In the table below, every row is followed by its label. The labels come from one hidden rule.
[-0.56  0.32 -0.08 -0.25 -0.14  0.11  0.31 -0.16] comb
[-0.79  1.21  0.87  0.86 -1.3   2.18  0.28  0.64] glue
[-0.17  0.47  0.05 -0.31 -0.63  0.34  0.7  -1.59] glue
[-0.16 -0.41  0.16 -1.31 -0.34 -0.32  1.28 -1.03] comb
[ 0.53 -0.4  -0.04  1.7  -1.02 -0.93  1.11  0.68] comb
[-0.85 -0.9   0.03  0.1  -0.71 -1.78  0.45  0.37] comb
[-0.76  0.01 -0.02 -0.63 -0.47  0.37  0.84 -0.12] glue
[ 0.09  0.23 -0.02 -1.05 -0.06  0.65 -0.56 -1.63] glue
[ 2.07 -0.87  0.87  2.27  3.16 -1.09  1.11  3.16] comb
[-1.36  0.31  0.22 -2.78 -2.52  0.23  0.43 -3.21] glue
[-0.03  0.67  0.36  1.23 -1.06  1.28  1.8   0.57] glue
[ 0.07  0.24  0.25  0.32 -0.36 -0.3  -0.04  0.17] comb
[-0.1  -0.07 -0.9  -1.92 -0.63 -1.17 -2.25 -2.62] comb
[-0.49  0.24  0.6  -0.7  -0.11  0.   -0.14 -0.51] comb
[ 0.02  0.12 -0.14  0.85  0.03  0.43 -0.63  1.26] glue
[ 0.01 -0.2  -0.08 -1.12 -0.16 -0.8   0.07 -1.06] comb
[-0.27  0.5   0.45  0.19 -0.43  0.26  0.91  1.45] glue
[ 0.55 -0.03 -0.12  1.32  0.41  0.9  -0.35  1.31] glue
[ 0.86  0.4  -0.36  0.39  1.97  1.47 -0.61  0.51] glue
[-0.28 -0.38  0.15 -0.47 -0.82 -1.95  2.33 -1.88] comb
Here are more rows. What is the label of each one?
[-0.86  0.62 -0.29 -0.15 -1.87  2.27 -1.82  0.06] glue
[ 1.12 -0.21  0.71 -0.02  0.97 -2.29  2.79 -0.56] comb
[ 0.52 -0.16 -0.77  0.42  1.42  0.65 -2.07  1.52] glue
[ 0.05  0.11  0.29  0.18  0.74  0.22 -0.04 -0.02] glue
[-0.36  0.06 -0.3   1.06 -0.88  0.43 -0.83  0.93] glue
[-0.6  -0.22 -0.63  0.25  0.14 -1.31  0.39 -0.45] comb
[ 0.5  -0.94 -0.22  0.26  0.71 -0.42  0.58 -0.31] comb
[ 0.08  0.09 -0.31  0.64  0.63 -0.31  0.27  0.38] comb
[ 0.13  0.45 -0.93 -0.06 -1.21  2.17 -2.55  0.53] glue
[-0.3  -0.23 -0.01 -0.36 -0.74 -0.49  0.26 -0.5 ] comb
[ 0.07 -0.73  0.92 -0.72 -0.33  0.43  0.94 -0.82] glue
A new table starts here. Its rows get labels from a new hidden rule, each label after its row.
[ 1.96 -1.34  0.13  1.08  1.37  0.42  1.95 -1.29] DZ
[ 0.48  0.46  0.06 -0.74 -0.37  0.5   0.03  0.75] MM
[-0.56  0.87  0.19 -0.82 -1.39  1.29 -0.45  1.17] DZ
[-1.12  0.42 -0.2   0.43  0.5  -1.91 -1.33 -0.68] CM
[-0.38  0.51  0.05 -0.69 -0.75  0.57 -0.26  0.88] MR
[-0.55  0.48  0.13 -0.55 -0.88  0.52 -0.57  0.76] MR
[ 0.02  0.45  0.01 -0.96 -0.1   0.46  0.3   0.82] MM
[-0.45  0.48  0.05 -0.63 -0.74  0.57 -0.35  0.85] MM
[-1.08  0.48 -0.09  0.46  0.43 -1.78 -1.28 -0.59] CM
[-0.71  0.55  0.07 -0.17 -0.73 -0.03 -0.83  0.46] MM
[ 1.93 -1.54  0.12  1.11  1.26  0.32  1.87 -1.3 ] DZ
[-0.13  0.61  0.1  -1.1  -1.2   1.48  0.16  1.34] DZ
[-0.53  0.46  0.01 -0.36 -0.68  0.55 -0.43  0.76] MM
[-0.54  0.57  0.09 -0.53 -1.3   1.11 -0.43  1.04] DZ
[-0.78 -1.45 -0.12  0.27  0.22 -1.16 -0.93 -0.21] CM
[-0.29  0.76  0.12 -1.04 -1.58  1.75 -0.05  1.45] DZ
[-0.76  0.28 -0.08  0.05  0.07 -1.   -0.89 -0.17] CM
[-0.98  0.32 -0.16  0.34  0.35 -1.6  -1.14 -0.4 ] CM
[-0.52  0.58  0.2  -0.52 -1.19  0.93 -0.43  1.  ] MR
[ 2.02 -1.17  0.08  0.69  1.11  0.78  2.1  -0.73] DZ
[-0.48  0.48  0.1  -0.71 -0.9   0.82 -0.29  1.05] MR
[-0.48  0.54  0.09 -0.64 -0.84  0.66 -0.32  0.9 ] MR
[-0.72  0.52  0.16 -0.42 -0.95  0.48 -0.66  0.52] MM
[ 1.46 -1.58 -0.08  1.72  1.85 -1.02  1.19 -2.09] DZ
Here are more rows. What is the label of each one?
[-0.89  0.33 -0.18  0.43  0.5  -1.69 -1.06 -0.55] ~ CM
[-0.71  0.28 -0.02 -0.19 -0.65 -0.02 -0.74  0.4 ] ~ MM
[-0.6   0.6   0.2  -0.51 -0.95  0.63 -0.51  0.82] ~ MR
[-0.26  0.19 -0.08 -0.31  0.19 -0.33 -0.12  0.2 ] ~ CM
[-0.58  0.61  0.17 -0.58 -1.12  0.82 -0.47  0.86] ~ MR
[-0.27  0.37 -0.22 -0.58 -0.12  0.08 -0.09  0.57] ~ MM
[-0.41  0.27 -0.14  0.03  0.69 -1.07 -0.42 -0.27] ~ CM
